A single turn carries every row of the set below to another of its rows. Some are shown first; where does it send the rows asked next?
napip: [  7.8   0.7  -0.2 -29.3   0.7  14.1 -19.3   1.6   9.2   5.4  -3.1  11.6
  16.2  19.7   4.6   2.4  15.2]
gid: [-15.7  14.5   6.6 -18.4   1.7 -10.2  16.1  10.3   7.4  -8.8  -2.1  -5.8
   5.1 -15.4   6.6  10.9 -36.2]
fivel: [  8.5   7.2  10.4 -17.3  -1.8  12.0 -10.3   1.5  22.6   2.1  -7.3  25.8
  16.7  18.2   0.8   6.0  17.9]
fir: [ -6.1 -11.2 -21.6  11.7  -4.6  -4.0  -7.9  13.9  14.0  -8.0   7.0  -6.8
  22.8  18.5 -20.6  -1.9 -10.0]
dugin: [  2.7   7.2  22.3 -28.2  -5.2  19.3   0.2   3.8  18.0  -2.2  -3.3  29.8
  14.1  11.5 -14.1  -9.8  16.8]
dud: [-17.5  -5.9 -16.7 -15.6  10.4  -9.4  21.8   5.0  13.1 -15.1   4.4  -4.6
  -4.3 -11.3  18.1  -2.8   2.8]
loz: [ 21.6  -1.7  19.6  19.4   3.9  11.1   2.7  -8.3   1.8 -19.0  20.4  10.1
   4.1  23.7   4.4  -2.2 -14.6]
gog: [ 19.1   6.7  24.2   0.6   4.3  19.3  -2.1 -11.1  -7.2  -5.6  19.8  -8.9
  11.5  18.8   1.9   6.3 -29.6]
puso: [ -5.8  -7.9  24.9 -17.2   0.8 -22.2  19.3   2.7  -5.8 -19.3   3.8  15.6
  -2.2 -17.8   7.5 -11.5  -9.6]
zumug: [ -9.2 -14.9 -23.2 -20.3  -3.8  -7.3  20.0 -11.1   6.1 -13.3  -4.3  -7.6
  -9.1  -8.3   9.0  -6.8   1.4]
Sop: [ -2.1  13.1  -3.6 -18.4 -12.9  26.9 -13.4  -5.8  14.5   8.7 -15.6   7.2
  21.5   7.3  -9.0   5.4   8.9]
Zoto: [-11.1   9.1   4.2 -30.9   9.2  14.5 -15.6   1.1  14.4   5.9  -5.9   5.5
  10.1  25.9  -4.3  -2.1  13.2]
fol: [ 12.0  -1.8  12.0  18.3  -9.6  31.7  10.8 -18.8   8.6 -15.8  15.9   8.7
   2.6  12.0   2.4  -4.4   7.0]
fasuf: [-28.3  13.6  -3.2   3.9 -10.3 -13.0  27.1   1.1  14.9 -22.9  -5.6  20.2
  -1.2   2.8  -3.0   6.8  -5.9]
Gebis: [ -0.2  -0.8   4.9 -21.1   6.3 -10.8  10.5 -16.8  -2.9  -6.2 -26.0   2.0
  -7.1 -11.5   5.1  -6.6 -18.0]
Kovek: [-29.0  24.7   3.1 -21.5 -10.9  -1.0  18.8   2.2   3.8  -7.4  -8.4  -2.7
   7.1  -4.3  -4.5  15.6 -24.2]
tabeb: [  1.8  14.5  30.3 -12.0   4.6  26.2   1.9  -9.2  -1.2  -4.1  21.6 -10.3
   5.7  21.5  -2.9   4.0 -23.4]
lupa: [-11.4 -11.0 -12.2  -0.1  -3.9   9.2   5.0  15.4  17.1 -11.6  11.0 -13.9
  21.5  12.9 -37.8 -17.1  -1.6]
fubed: [ 12.7   8.1  19.9  -8.0 -14.2  39.6   3.6 -16.7  -3.7  -4.0  15.5 -11.6
  13.4   5.5  -2.4   2.8 -14.3]
tapu: [-16.2  -7.4   3.9 -35.2 -11.4 -10.0  23.2  12.1   0.4 -13.9  16.3  -1.6
   5.3 -21.1   7.3   2.9 -10.9]
selim: [ -7.0 -17.3  -6.5 -33.4 -23.1  -9.7  25.1  -5.0  -1.2 -13.9   5.2  -5.0
  -1.4 -15.2   1.9   0.5 -10.6]
resik: [ -6.5   2.9   8.4 -20.1  23.6 -11.7  11.3  -3.8  -3.2  -6.0 -13.6  -6.6
   0.0 -13.4  11.7  -8.3 -13.0]
Peg: [-10.7   9.4  -2.2 -14.5 -15.7  -5.6  23.3  -9.3   6.8 -10.5  -6.1  -5.4
  -3.7  -8.1   2.9  17.6 -37.2]
zif: [ -9.5  -3.2  22.3 -26.6 -16.8   3.5  -3.7   8.4  11.4  -8.6   8.8  31.1
  10.9  19.3 -12.9  -6.5  16.9]
besup: [  9.4   8.4  18.8 -31.2 -12.6  10.7  -9.9   2.4  17.8   0.6  -0.6  25.7
  19.1  14.0  -4.9  11.0  10.3]
Kefo: [-19.0  -9.8 -13.3  12.5   8.8  -1.6  -2.6   5.7  14.0 -11.1  12.0 -10.3
  12.6  26.3 -26.1 -11.0  -5.1]
nusi: [ -2.8 -13.5   8.8   4.6 -29.5   8.1  -0.6  -0.1  -3.8  -6.8  11.2  -4.9
  26.7  -2.2 -35.5  -8.2 -14.8]
davil: [  1.1  -9.8  16.7 -15.8  -9.1 -18.7  19.6 -13.7  -3.5 -15.2 -14.1  19.6
  -8.7 -12.8   2.7  -8.2 -14.2]
siga: [ -9.2   0.8  -8.9   4.6 -13.2 -11.5  30.0  -9.0  14.7 -21.0  -5.5  11.2
 -13.1  -4.5   9.3   9.4 -23.7]
kepa: [-19.3  -3.6 -12.6 -15.7   5.9   4.3  26.7 -12.7   4.4 -17.8   6.4  -7.7
  -6.1   3.3  12.7  -6.7  13.0]
rora: [-14.2  -6.5  25.2  -6.2  -5.6 -19.3  22.8  -8.6 -16.8 -20.8  -2.7  13.1
  -0.1  -8.5 -12.2 -16.0  -8.7]
rim: [-14.8   5.4   8.7 -10.8  18.4  -8.7   9.9 -15.9 -12.7  -8.1 -19.3 -12.3
   0.4  -4.4  -3.7 -12.5 -14.2]
benu: [ 17.1   3.4  16.1   6.6   7.7  25.4  10.1 -12.2   9.1 -11.1  22.9 -15.0
   9.1  21.2   3.8   8.1 -17.2]
Telam: [-12.1 -11.4  -4.9  -6.1  -9.7   9.5   6.7  18.4  12.7 -11.2  14.1 -11.1
  24.2   7.6 -43.6 -12.7  -8.5]
zizot: [ -1.8 -15.9  -5.4  -5.6  -8.6  -1.4  -8.5   9.9   7.0  -4.2   4.9 -14.2
  30.2   9.9 -35.3  -5.3 -11.9]
vezaz: [-17.2  -2.4   7.7 -37.2 -17.3   3.1  28.5  -5.4  -9.6 -17.7  20.7  -7.2
   2.0 -10.1   5.1   1.7  -0.6]
pela: [ -2.5 -20.3  -8.0   8.7  -7.8  -8.6  -5.3  11.8  12.7 -10.9   6.6  -5.0
  26.8  11.3 -34.1  -9.0  -1.7]
fevuf: [ -2.2  -9.0 -12.3  20.4  -2.3  12.2  -4.7  -8.0   6.7  -5.5  -5.7 -12.4
  22.4   9.9 -28.0 -13.4  -3.5]
nak: [-17.5   3.3   0.1   5.3   1.2 -18.8  25.6   9.5  16.8 -20.6   0.6  15.8
  -2.4  -8.3   7.9   3.7 -18.5]
vagof: [  8.2  10.2  23.3  13.4   4.9  29.1  23.1  -4.5  14.1 -17.5  23.2   3.4
   2.4  18.1  -8.1  -5.2 -16.4]
sok: [  3.0   0.8  27.9  14.2   5.5  13.6  14.7  -9.1   8.4 -20.4  23.9  15.0
  -4.7  28.7   1.8  -4.8  -4.8]
Vika: [  8.5  14.6  25.4   3.9   6.3  33.3  18.4  -5.3  11.6 -13.7  20.7  -5.3
   6.0  16.5  -9.0  -0.4 -24.5]
rafab: [ 20.1  -2.3  25.0  10.8  -3.4  19.4  14.2  -9.0   6.2 -18.3  32.0  -2.6
   8.4  18.0  -1.2   5.8 -15.4]
Melut: [-15.9  -9.6   8.3 -10.5 -17.2  -0.7  -0.4  14.8  -0.3 -10.4  23.5 -11.6
  21.9  14.0 -35.5  -0.9 -21.0]
mab: [  1.1   9.6  16.9 -30.5   3.0  22.6  -2.7   3.1  18.2   2.1  -9.5  20.5
  12.3  13.3 -13.3  -9.3  12.8]
mifi: [ 10.0  -6.1  11.6 -25.6 -17.4   7.0  -7.8   6.1   9.0  -3.9   9.0  30.3
  15.1  13.8  -0.4  -0.2  19.2]
lage: [  1.3   2.3   9.9  -8.5 -32.0  14.4  -0.5  -1.9  14.1  -6.9  -1.0  32.7
  18.0   5.5 -15.5   0.0  16.0]
lameb: [ -3.9 -12.9  -6.8  -2.6 -23.8  -4.0  -6.8  16.3   2.8  -7.5  16.4  -6.3
  28.5  11.1 -28.8   4.2 -20.9]

Gebis -> Peg
lameb -> mifi
fasuf -> kepa
Where do these go?
fevuf -> Sop
mab -> Vika
benu -> zizot
dud -> resik
Zoto -> tabeb

A single turn carries every row of the set below to another of its rows. Some are shown first; where does it send the rows asked next?
saz: [ -7.6  16.8   6.1  -6.4  36.7 -20.6  15.9  -2.6 -15.2 -13.9   5.9  10.2
 -10.7  16.8 -14.3   8.5  -6.2  -3.9   1.5  -1.3  -7.1  31.7  -3.9  16.8
  16.1  12.7   0.5  16.2 -14.4   9.2   2.3  22.7  -2.4   1.9  -6.8   8.3
 -10.6   9.1   8.4 -14.2 -29.1   6.4  -5.0  -6.3]
vafo: [  2.1   7.6   2.5   1.9   0.9  -3.3 -18.8   3.7   9.8  34.8  10.3 -26.3
   2.1  16.8 -23.8  -3.2  12.4 -17.3  39.1  -0.2  -2.9 -12.0   8.0  -4.3
   7.6   3.3 -18.2  -1.3   0.4  -7.5  -6.0  -4.0  -3.8 -25.0  -6.5  11.1
  25.1  30.6  -7.6 -11.8 -27.9  15.6  11.5  11.8]
bolos: [  0.3   1.1  -8.4 -27.4  -5.4 -23.8 -20.4  20.4  15.6  17.9   4.0 -26.8
  -9.6  27.9 -17.2  -7.2  -9.1 -12.5  13.3  -3.0   6.0   6.3   4.7   1.1
   5.6  -5.3 -36.7   1.5  -6.6  -0.4  22.0 -11.1   3.5 -39.3  -8.4  -1.7
   5.6  12.8  13.0  -8.0 -23.6   8.0  -6.9  18.4]
pevul: [-17.6  18.0  -3.0 -20.3 -10.7 -24.3 -19.7  15.2  15.9  20.5   8.3 -29.3
 -13.1  20.5 -22.6 -10.9  -2.8 -10.2  18.7   3.6   9.1   8.6   7.1  -6.6
   6.7  -4.8 -31.5  -5.4   2.3  -6.2  11.8  -6.3   4.4 -29.4  -1.7   0.3
   1.9  12.0  11.1  -3.0 -26.8  13.1 -10.7  17.5]
dusol: [-23.3 -28.3   3.4   9.5  -5.5   0.3  15.1 -21.2 -13.1   4.2   6.4  17.2
   2.8  -2.6   2.0 -18.2 -40.5  21.5  -5.8  -1.9 -12.4  12.9   6.6   5.4
  -2.9  26.8 -12.6 -13.7  -7.4   0.9   4.7  29.3  -1.9  13.3  -8.8 -12.5
  12.1  18.5  -0.5  -8.3 -25.9  -0.6  -0.7  -9.4]
Bulu: [-14.5   6.5   5.2  19.9   8.4 -23.8  -1.8  -5.3 -21.5  15.9  -7.0   3.1
  25.6  20.4   2.3   8.6 -37.4 -14.0  24.0   3.2 -14.2  -0.7  -6.5  32.8
  27.5  13.1  -6.2  -4.6  -3.5 -10.6   1.7  39.5  -1.1   1.5   8.4  20.8
  11.4   8.9 -13.9   0.1 -22.3   0.8  28.1 -14.5]
gop: [-26.3 -25.0  -7.8  10.2  -2.9  -5.3 -13.8   0.4  -0.5   4.2  14.7   9.6
  10.8   4.0  13.3 -17.3 -18.8  16.5   9.3 -17.5 -12.2  10.1 -17.8  13.9
  16.6  14.6 -43.4  -6.1  -8.6   8.2  10.7  36.9  14.0  15.1   3.4   4.5
   3.6   7.4  20.1  11.1 -16.3   4.6  -9.2  -8.9]
kogot: [ 18.3  -2.1  -3.4 -25.3 -13.9 -16.5   6.1  -4.2  16.2  19.2   5.4 -19.9
  14.7  18.4 -12.6   8.1 -10.8   5.7  -7.5   1.7 -11.2  -0.1  14.5 -17.5
  -6.1  10.2 -22.2   2.2 -19.2   0.9   6.9 -20.2  -7.2 -43.4 -18.7   4.3
  12.7   4.6  -2.7 -18.4 -16.7  13.8   6.6  18.2]
sil: [-19.7  -2.8  -0.2  -0.8  -9.5 -18.4 -27.0   8.6  23.1  21.4   4.8  -9.6
  16.6  14.9 -13.9  -6.7 -20.8 -13.4  19.5 -15.6  11.3 -18.8  21.8 -12.9
   1.4  -0.8 -25.4 -13.6   5.5  12.3   3.8  -5.5   4.5 -29.3 -19.4  -6.4
  25.9  15.4  12.7  -7.4 -23.4  14.8  10.4   7.4]
Veki: [ -8.4 -28.4   3.2   4.8  -2.6   3.8  16.0 -14.5 -11.8   8.4   3.0   5.3
   2.1  -0.1  -0.5  -1.2 -53.7  20.4 -15.7   0.4 -12.6  18.3   7.8   1.1
  -2.9  30.8  -9.7 -11.3 -10.0   1.9   5.9  12.6  18.8   4.1  -8.9 -10.8
  13.9  21.1   0.2   8.9 -20.3  -4.7  -2.0  -4.1]
soz: [ 17.1   2.4  -2.3  -8.5 -27.2 -22.1  -5.8  -3.6  15.3  34.2  11.5 -14.3
  19.0  24.0  -8.8   0.5  -6.0 -10.8   8.2   3.5 -14.3  -5.5   3.3   1.9
  -3.1 -17.1 -23.9 -10.4  -8.4 -15.1  30.5 -18.1  -3.8 -35.1  10.9   8.5
  16.6  -2.2  10.2 -15.6 -15.5   5.5  25.3   5.5]
Vez: [-17.3  13.0  14.8  18.3   3.4 -27.1  -6.0   1.2 -19.9  14.0   4.4  -2.3
  34.7  23.7   3.1   9.2 -31.0 -12.9  11.9   2.5  -8.2   2.9 -17.3  33.9
  25.7  12.2 -16.6   6.6 -10.2 -11.0  -7.7  33.2   5.2  -8.6   3.7  19.0
  14.7   1.0 -11.1  -5.3 -18.4  10.2  33.8 -21.4]
seg: [ 12.1   4.0 -11.1  -8.0   5.4  -3.8 -16.7  14.9   4.1  42.0  10.8 -20.6
  -1.0  20.1 -15.1   0.0   3.1 -13.9  30.0   5.8 -10.0 -15.0   6.5   1.5
   9.1   0.8 -19.9   0.9  -7.1  -9.6   3.9 -11.4  -7.4 -34.5  -3.7  14.9
  23.6  23.4  -4.7  -5.7 -30.6  10.0  13.1  20.4]
Loze: [ 12.9   7.4  -3.1 -22.7 -21.9 -26.3   6.4 -13.8  18.0  21.6  11.5 -18.4
   8.1  10.2 -12.8  10.5  -9.6   9.5  -7.5   7.1 -10.1   4.8  17.3 -23.5
   0.2  12.0  -9.7  -6.9  -7.9  -4.7   1.0 -14.1  -2.2 -38.9 -10.1  14.6
  12.2   3.5   1.2 -16.8 -13.8  25.7   7.2  10.5]
bevov: [ 18.5   2.7  -2.2  -4.9 -32.6 -29.1  -3.6 -16.0  22.1  27.5   5.2 -15.8
  19.0  20.4 -12.7  -2.5   2.8 -11.5  14.9   2.5  -6.1   2.9  -2.6  -1.2
  -2.0 -11.2 -13.8 -17.9  -6.1 -15.2  25.1 -10.9   5.9 -25.1  10.6   9.9
  20.3   8.7  15.6 -14.2  -7.5  19.2  26.8  -6.7]
naniv: [ -1.6   8.8   3.5  34.7  -4.3  -5.3   2.2 -11.7 -10.3  11.4 -16.7  14.1
  15.4   8.3  -8.0  11.5 -21.1   6.3  22.6  15.9 -17.1  16.8  -8.9  26.7
  32.2   7.6 -22.8   3.3  -9.5 -16.0  17.4  29.7 -22.4   9.6  22.5   7.5
  17.2   4.9  -1.1  -2.6 -16.5  -0.8  17.5 -12.4]
kud: [-34.8 -30.0  -7.9   8.3   5.1 -12.3 -10.1  -5.9  -1.5   3.1   4.1  11.7
  -2.3   8.0  19.8 -16.2 -23.9  19.2   6.3 -18.2 -10.2   6.5  -8.3   7.7
  16.5  19.0 -23.8  -9.8  -4.3   8.4  10.2  34.9   5.2  17.3  -3.2   1.0
 -10.5  10.8  15.2   3.1 -19.9   5.3  -4.5 -12.5]
Zopa: [ -7.6  23.1  14.6 -12.7  34.4  -7.6  10.9   1.6 -24.9  -5.5  20.4   1.6
 -12.6  14.5 -15.7  17.2   3.7  -2.6   0.0   0.8  -1.5  26.6   0.3  21.0
  12.5  10.4  -9.3  10.5 -16.3  -8.5   0.3  12.1   5.3   3.6  -4.1  -1.7
  -0.8   5.6  10.2  -1.2 -38.4   4.2  -2.8  -0.5]
Sebin: [ 28.4 -22.1 -11.7  -8.3 -21.8 -11.6 -10.7  -0.8   8.9  26.1  -0.3 -17.7
  11.6  13.3  -5.8 -20.3  -7.5  20.2  16.0  -1.0   1.6   0.7  13.4 -11.6
  -7.9  -4.8 -29.0   0.7 -15.4  -2.0  16.5 -14.3  -5.9 -30.3   9.0  -9.4
  17.1  22.7   6.9   0.7 -18.0  12.6  12.4   8.8]
lobak: [-31.7 -18.2   1.7   3.4   3.7  -1.4 -20.2   2.9  -0.5  -1.9   9.4   1.4
  -0.7   6.4  21.1   1.4 -24.7  20.4   4.1 -22.5  -9.5   1.7  -2.6   7.1
  16.8  17.0 -42.6  -5.0  -6.4   6.5  13.8  25.6  16.0  12.2  -6.5 -12.0
  -3.2   0.0  21.4  10.8 -20.2   6.3 -10.5  -4.9]
nemuz: [  4.3   7.7   4.9  36.8  -1.4  -5.5   1.9  -3.5 -10.1  13.8 -11.3   7.7
  12.5  10.2 -18.9   7.6 -17.5   7.3  14.3  23.0  -8.1  32.8 -19.7  27.1
  31.9   9.7 -25.4  17.6 -11.8 -15.0   8.0  20.3 -16.1  -1.4  20.0   9.8
  22.6  11.0  -2.2  -1.8 -12.1   3.3  16.6 -16.6]
pozut: [ -9.3 -17.2  -4.7  -6.5  -1.0 -16.5 -27.8  10.0  20.7  31.6   7.8  -9.6
  13.5  27.0  -4.9 -10.3 -15.6  -7.8   9.4  -9.3   7.0 -24.7  15.2  -7.0
   2.5   0.3 -25.0 -11.1  -2.0   6.4   8.2 -11.3   2.8 -40.2 -16.4  -9.4
  25.0  17.4   8.3 -11.7 -27.1   9.3  18.2   2.9]
tor: [ -2.9  15.9  23.3   0.6  -9.9 -14.3   0.8  -6.0  -3.5   8.8   1.1  -5.3
 -11.5  19.9   4.7  21.0 -24.3  -4.6 -27.5   0.0 -19.2  25.8  -9.3   7.7
  17.2  12.0   3.7  14.4 -19.7  -8.1  10.6  -1.3  11.3  10.3  -0.5   8.7
 -23.8  -0.1  15.2 -26.1 -20.9   2.9  18.4  -8.5]
dakas: [ -5.2  15.1   7.4 -11.1  32.3 -15.1  11.3   3.6 -23.3  -6.1  24.1  13.0
  -1.8   8.1 -14.3  -1.4  -5.7   2.4  -9.5  -2.7  -3.6  29.6  -2.2  10.5
   7.2  14.6  -2.9  23.1 -17.2   9.6 -14.2  20.2   2.9   3.9  -6.0   9.9
  -0.9   9.0  12.2  -8.6 -34.4   9.8  -5.0  -1.0]
Lok: [-11.1  24.1  20.4  -1.4  -8.2 -20.1   9.0  -6.7  -7.6  -8.5  -7.6   3.9
  -8.7  17.5   0.0   5.5 -25.5  -5.8 -13.8  -2.4 -15.8  27.4  -7.5  13.6
  10.2  11.9  -0.1  18.9 -22.5   3.1  10.6  16.0  -3.8  12.6  -7.1   0.6
 -22.2   1.4  10.3 -36.5 -23.3   7.6  10.7  -8.6]
Dolo: [ 29.7 -14.1 -14.6 -10.3 -25.6 -16.6  -8.6  -8.3  13.8  18.6  -7.7 -17.0
  16.4   5.9 -10.5 -14.8 -13.2  15.6  18.5  -0.6  -1.1   6.3  17.3 -21.6
  -5.8   2.4 -18.9   0.6  -6.1   4.1  10.0  -4.5   1.8 -20.3  12.2  -2.1
  23.2  23.7  14.1   5.1  -8.2  21.7   2.1   9.2]
mivo: [-13.9   4.8  19.5  17.1   8.5  -9.6 -12.3   0.7 -27.8  17.4  -1.8  -9.9
  29.4  22.5   8.5  13.9 -31.8 -13.7  23.6  -4.0  -8.2 -10.0  -5.6  31.5
  17.2  15.6 -13.7   2.4  -7.5 -16.4  -3.9  27.0  10.9   3.5   1.8   0.6
  20.8  10.1 -11.4   3.5 -23.3   4.5  34.7 -16.8]
fisup: [-14.1  17.1  18.0   2.7 -14.6 -18.6  -3.1   2.8  -1.2   2.3   5.3  10.4
  -8.5  12.9  -1.9  -3.0 -27.6  -5.2 -29.3  -1.7 -11.4  31.0 -12.5   7.5
  11.2   6.9  -4.6  21.7 -21.6   4.9   6.0   6.6   3.2  13.2  -2.4   5.4
 -18.6   0.5  25.4 -31.3 -23.6   5.8   9.9  -8.9]
nuka: [ 10.6  -9.0   5.4  39.2   1.9  -0.4  -1.6 -10.3  -5.9  14.7 -15.5   8.8
  11.9  10.6  -6.8  20.4 -18.8   9.1  16.6  10.7  -9.7  25.0 -12.1  23.3
  29.9   4.2 -20.8   4.8  -8.4 -16.7  21.9   9.1  -7.3   5.0  20.3   1.6
  22.7   9.8   8.4   8.8  -8.2  -0.8  24.3 -20.2]
robu: [-17.4 -29.3   3.9  16.2 -12.4   7.3  11.2 -14.2  -7.7  15.3  12.8  14.4
  12.5  -2.7  -4.2 -13.8 -48.9  11.6 -12.3  -0.4 -17.0  11.4  -2.8   7.5
   0.6  31.1 -17.5 -11.1  -9.9   5.1  -2.7  25.9  10.5   7.3 -12.3   1.2
  23.7  22.1  -4.2  -6.9 -21.6  -3.0   2.1  -6.0]

bevov -> sil
Vez -> robu
Veki -> Zopa
Where do these go?
dusol -> saz
pozut -> kogot

